Named moves (each a turn or a mirror), then the moves between two rows, first move first; the first pair answered
move H:
1.424 1.761 -3.008 0.383 0.431 -1.067 0.904 -0.123 -0.194 -0.680 -0.566
 -0.435 -0.130 -> 1.484 1.801 -2.861 0.449 0.418 -1.416 0.676 -0.035 -0.409 -0.413 -0.650
 -0.477 -0.210
0.310 -0.635 -1.730 1.656 2.127 4.223 -1.184 0.758 -0.578 0.951 0.044
 -2.697 -0.961 -> 0.028 -0.786 -2.154 1.813 1.939 4.423 -1.270 0.923 -0.333 1.156 -0.118
 -2.522 -1.118
-1.808 -1.041 1.257 -0.028 0.410 1.321 -1.068 0.844 -1.015 0.518 -0.267
 -0.942 0.086 -> -1.531 -2.012 0.400 -0.177 0.094 1.191 -1.148 -0.092 0.266 0.878 1.154
 -0.764 -0.659
-0.643 -2.818 -1.391 1.434 0.486 4.951 -0.792 -0.325 -0.794 0.986 1.375
 -3.048 -1.774 -> -1.010 -1.943 -0.113 1.446 0.525 4.967 -0.490 0.761 -2.048 0.301 -0.356
 -3.680 -0.781
move P:
1.875 3.118 -0.235 0.010 1.155 -4.262 -1.264 -0.862 -1.013 0.133 -3.229
 2.026 -0.634 -> 1.110 2.908 -0.241 -0.464 1.189 -4.797 -1.350 -1.049 -0.789 0.208 -3.393
 2.046 -0.840
-0.048 -0.769 -0.485 0.770 -0.023 0.996 -1.230 -1.898 2.487 1.417 3.368
 2.621 -1.162 -> 0.814 0.085 -1.791 1.471 0.238 1.514 -0.307 -1.597 3.014 1.028 3.217
 2.293 -1.252
-0.716 -0.163 -1.635 0.109 -1.084 -0.762 -3.245 1.638 -1.296 2.825 1.771
 -1.072 -0.190 -> 0.918 1.353 -3.187 1.452 -0.656 0.120 -2.109 2.034 -0.597 2.212 1.056
 -1.752 -0.477
0.822 1.918 1.298 1.017 -0.482 -1.150 -0.289 1.803 -3.407 -2.742 -4.339
 -1.419 1.446 -> 0.984 1.293 1.730 0.149 -0.535 -2.097 0.220 1.307 -3.103 -2.909 -4.372
 -1.694 1.492
move C:
0.704 0.730 -0.091 -0.739 -0.080 -2.903 -0.079 -1.647 1.197 0.529 1.265
 4.273 -0.882 -> 0.833 -1.379 -1.638 -0.482 -0.312 -0.968 1.484 -2.858 3.171 0.523 2.347
 1.005 -0.720
-1.351 -2.791 1.061 -1.058 0.124 0.601 -0.768 -0.299 -1.257 0.023 -0.642
 -2.227 0.789 -> -1.034 -2.118 1.131 -0.184 0.175 1.536 -1.399 0.434 -1.825 -0.071 -1.103
 -2.293 0.950
-0.304 1.264 -1.536 0.310 1.335 0.127 0.180 0.683 -0.417 -0.179 -1.533
 -0.234 1.047 -> -0.125 0.800 -0.835 -0.293 1.111 -1.313 0.004 0.670 -0.457 0.105 -1.535
 0.849 0.696
0.008 0.929 0.819 1.126 -1.025 -1.325 -0.398 -0.405 1.314 -0.896 0.063
 1.670 0.548 -> -0.127 -0.073 0.761 0.813 -1.004 -0.965 0.227 -1.367 1.977 -1.071 0.561
 0.703 0.945
Pairs:
Between the rows of a pair lie 2 to 3 moves.
-1.806 -0.217 3.322 -0.479 -0.807 -1.499 0.104 1.584 -3.502 -1.267
 -2.826 -1.587 1.246 -> -2.203 -3.260 2.268 -1.903 -1.624 -1.193 1.817 -0.626 -1.053 -0.915
 -0.771 -3.372 1.886 -> C then C
0.713 2.018 0.747 1.151 0.317 -0.537 0.952 1.626 -2.408 -0.939 -3.824
 -0.266 1.310 -> -0.683 1.128 2.418 -0.329 -0.079 -2.116 -0.606 0.810 -2.910 -0.039
 -2.867 2.372 0.339 -> C then P
1.321 2.732 0.358 1.638 0.853 1.119 0.993 3.524 -3.522 -2.045 -4.097
 -2.401 2.039 -> 2.901 3.537 -3.328 3.890 1.803 4.367 0.487 2.361 0.078 -1.513 -1.012
 -1.212 0.350 -> H then C then H
-0.775 -1.371 2.703 -0.795 -1.162 0.345 1.836 1.047 -1.998 -0.952 -2.636
 -4.271 1.279 -> 0.020 -2.255 0.077 -0.016 -1.093 1.381 2.541 -0.685 1.084 -1.078 -0.522
 -5.340 0.951 -> H then C then P
1.749 1.006 -1.498 0.658 -0.084 -0.023 1.661 0.035 2.401 -0.941 0.077
 -1.605 -0.236 -> -0.347 -0.579 1.904 -1.716 -0.820 -2.423 0.431 -0.303 0.569 -0.343 0.021
 -0.009 -0.293 -> C then P then P
-0.832 -0.771 1.339 -1.026 -0.460 -1.768 -2.231 -1.200 0.314 1.451 2.681
 3.352 -1.158 -> 0.811 -1.500 -2.279 1.098 -0.053 2.532 0.931 -1.690 2.304 -0.201 1.366
 -2.695 0.059 -> C then C then P
-0.763 2.251 -1.007 0.524 3.272 -2.613 -1.050 -1.476 -0.566 0.113 -2.122
 2.702 1.471 -> -0.159 0.815 -3.358 1.915 3.197 0.889 0.408 -2.164 1.446 -0.601 -1.440
 -1.271 2.209 -> C then C then C
-2.460 -1.438 0.219 2.032 -0.606 2.326 -1.752 0.738 -1.764 1.207 0.047
 -2.442 0.538 -> -1.209 1.975 0.849 2.587 0.081 0.504 -1.981 2.333 -2.739 0.504 -1.686
 -0.344 0.578 -> P then C
2.326 2.521 -1.464 2.328 0.801 -0.130 2.545 0.659 0.020 -1.726 -1.897
 -0.918 0.121 -> -0.728 -3.221 0.758 -0.903 -0.958 -0.763 2.267 -1.773 -0.024 -0.276
 0.192 -2.663 0.899 -> P then P then C
0.601 3.086 0.398 1.348 0.717 0.867 -1.079 0.918 -1.255 -0.377 -2.492
 -0.245 -0.784 -> 0.170 -1.334 -0.600 -1.000 -0.380 0.213 0.864 -2.525 2.127 0.608 0.652
 -2.939 -0.474 -> C then C then C
0.383 -0.755 -0.511 -0.436 -0.129 -0.202 0.247 -0.642 1.616 -0.083 1.314
 -0.387 0.242 -> 0.112 1.001 0.646 -0.093 0.384 -1.097 -0.978 1.131 -0.105 -0.327 0.199
 1.482 -0.074 -> C then C then C
-0.740 -0.043 -2.215 2.933 -0.109 5.319 -1.575 1.005 1.778 0.902 1.922
 -1.420 -1.281 -> 1.133 3.965 -1.841 3.473 0.795 3.009 -0.933 3.169 0.422 -0.753 -1.370
 -0.221 -0.612 -> P then C
0.580 0.022 -2.118 1.996 0.326 2.810 0.107 -0.025 0.247 0.992 1.129
 -1.349 -0.216 -> 1.142 1.735 -1.607 2.159 0.952 1.818 0.429 1.301 -0.550 -0.286 -0.836
 -0.972 0.207 -> P then C
